Rows are one point carried round by a steady rotation, each followed by how many ticks it has turned.
The counts run from 0 to 41.
[142 138 115 103 164  99 127 133 164 114  67  94 170 112 144 152 157 159
 113 145 128 106 157 165 158 134 129]  36
[123 128 131  79 136  69 145 133 124 124 114  84 123 103 151 134 100 152
 107 129  87  90 115 182 129 145 132]  0
[146 119 136 103 155 102 107 136 163 121  85  87 168 106 153 144 143 155
 108 153 135 104 162 183 144 149 146]  40
[136 121 142  90 152  71 123 141 142 118 103  79 145 102 156 135 117 155
 107 143 109  95 142 195 130 146 136]  21
[142 165 122 107 168  78 138 138 144  96  74 108 157 128 128 143 129 169
 105 144 116 113 161 163 163 118 110]  31
[131 129 114  86 151  91 138 131 157 129  81  78 152 107 155 140 153 158
 121 137 105  89 136 172 151 143 135]  16
[136 133 109  85 152  84 150 134 154 126  69  86 154 113 149 140 153 165
 118 127 101  93 133 163 155 132 122]  14
[134 118 124  87 149  84 137 135 154 125  92  75 151 100 165 140 138 157
 113 140 110  93 137 179 140 148 138]  18
[132 155 104  85 155  79 156 129 142 112  70 100 151 123 137 140 141 158
 115 129  98 102 127 154 163 121 114]  11
[142 158 118 104 170  84 140 134 150 100  71 107 165 123 130 142 148 165
 107 144 119 109 160 160 163 124 118]  33
[128 155 129  88 147  56 152 134 116 105 103 106 130 120 131 135  95 159
 100 126  87 101 123 172 140 124 111]  5
[124 144 136  86 140  57 149 134 120 109 118  94 127 115 136 135  88 158
  96 125  87 100 119 178 136 135 119]  3
[141 127 131 103 162 102 110 140 166 118  76  84 170 110 154 146 151 156
 109 148 138 102 164 178 148 138 145]  39
[136 137 150  98 148  60 124 138 136 100 106  94 140 114 144 136 100 165
 103 146 104 110 149 193 137 140 132]  24
[136 118 120  85 155  87 136 143 152 129  82  77 149 100 162 139 146 160
 117 134 108  93 136 179 147 142 139]  17
[129 164 119  91 155  64 159 135 125 100  90 106 134 123 134 136 102 160
 106 128  90 102 128 165 152 117 107]  7
[135 164 135 109 165  61 131 137 133  94  92 106 153 124 129 139 106 165
  99 141 114 119 159 177 152 129 113]  28
[147 133 122 103 160 101 117 132 164 117  71  91 169 116 145 146 152 163
 110 145 131 106 159 168 153 135 137]  37
[133 161 110  90 157  69 160 133 142 105  75 104 152 120 131 134 133 164
 106 126  97  98 131 159 161 120 109]  10
[134 147 148 103 158  62 127 138 135  99 107  94 141 115 141 135 101 167
  99 141 111 110 152 193 143 138 125]  25
[135 146 108  86 156  87 150 133 153 118  68  92 152 116 142 138 148 162
 117 129  99  98 129 157 158 128 115]  13
[140 116 131  88 146  85 130 138 149 123  98  74 148 109 167 138 131 160
 115 142 108  94 141 189 139 148 138]  19
[128 159 123  86 150  62 159 135 120 101  93 103 136 120 133 138  99 160
 106 125  87  99 129 169 145 122 113]  6
[143 121 135 109 156 101 101 135 151 122  92  86 165 106 158 143 135 153
 109 154 137 103 164 188 139 151 149]  41
[142 126 123 106 166 106 115 134 164 124  74  89 175 109 149 146 152 159
 108 150 134 107 161 177 152 142 136]  38
[141 163 118 105 169  82 135 133 150 104  72 109 167 126 132 143 135 165
 104 139 118 112 160 167 160 124 119]  32
[134 161 117  88 157  70 166 134 134 105  77 105 144 124 130 138 123 160
 107 124  89 101 127 157 159 116 108]  9
[132 124 143  98 147  69 123 142 147 113 108  87 139 107 154 142 109 163
 107 143 107 100 145 199 134 143 136]  22
[135 152 144 104 158  62 127 142 132  94 101 100 144 117 136 138  97 166
  96 142 111 112 158 185 143 133 123]  26
[141 154 119 106 165  96 131 134 154 106  66 102 168 122 135 140 150 166
 108 142 125 110 159 165 161 129 123]  34
[125 151 131  85 147  57 149 136 119 104 111 102 129 112 136 133  92 163
 101 128  88 104 124 175 139 130 118]  4
[125 132 132  80 137  61 145 137 120 116 113  84 122 109 144 133  97 152
 106 130  84  91 116 184 127 140 127]  1
[135 165 115  84 158  65 162 129 127 102  84 104 140 122 133 133 116 163
 106 130  89 101 129 165 157 119 110]  8
[134 132 146  97 148  58 126 138 135 103 110  88 139 114 152 142 107 160
 107 138 111 103 149 193 139 150 135]  23
[138 166 129 110 164  71 139 140 136  93  78 115 156 127 124 142 119 169
 101 143 111 110 159 171 162 118 115]  30
[145 145 116  99 167  97 129 136 160 112  65  97 169 117 142 143 154 166
 112 139 124 102 161 163 165 133 124]  35
[136 119 134  86 148  75 126 138 147 126  99  73 147 106 160 140 124 160
 110 138 107  97 144 191 136 146 137]  20
[138 159 142 103 163  64 128 142 132  95  98 107 145 123 130 136 102 165
  97 143 110 114 156 180 145 131 120]  27
[131 141 139  80 148  63 144 140 117 110 113  86 122 110 142 134  88 158
 104 129  87  96 120 185 128 136 126]  2
[135 164 133 111 166  67 135 136 135  91  85 108 151 124 132 140 111 163
 102 139 115 117 162 170 156 125 113]  29
[132 152 102  82 158  85 156 128 150 116  67  98 150 122 139 140 145 163
 117 129  99  90 130 157 160 122 114]  12
[134 131 107  87 149  90 150 134 157 129  72  83 153 105 151 139 152 158
 116 129 103  91 132 170 150 136 126]  15
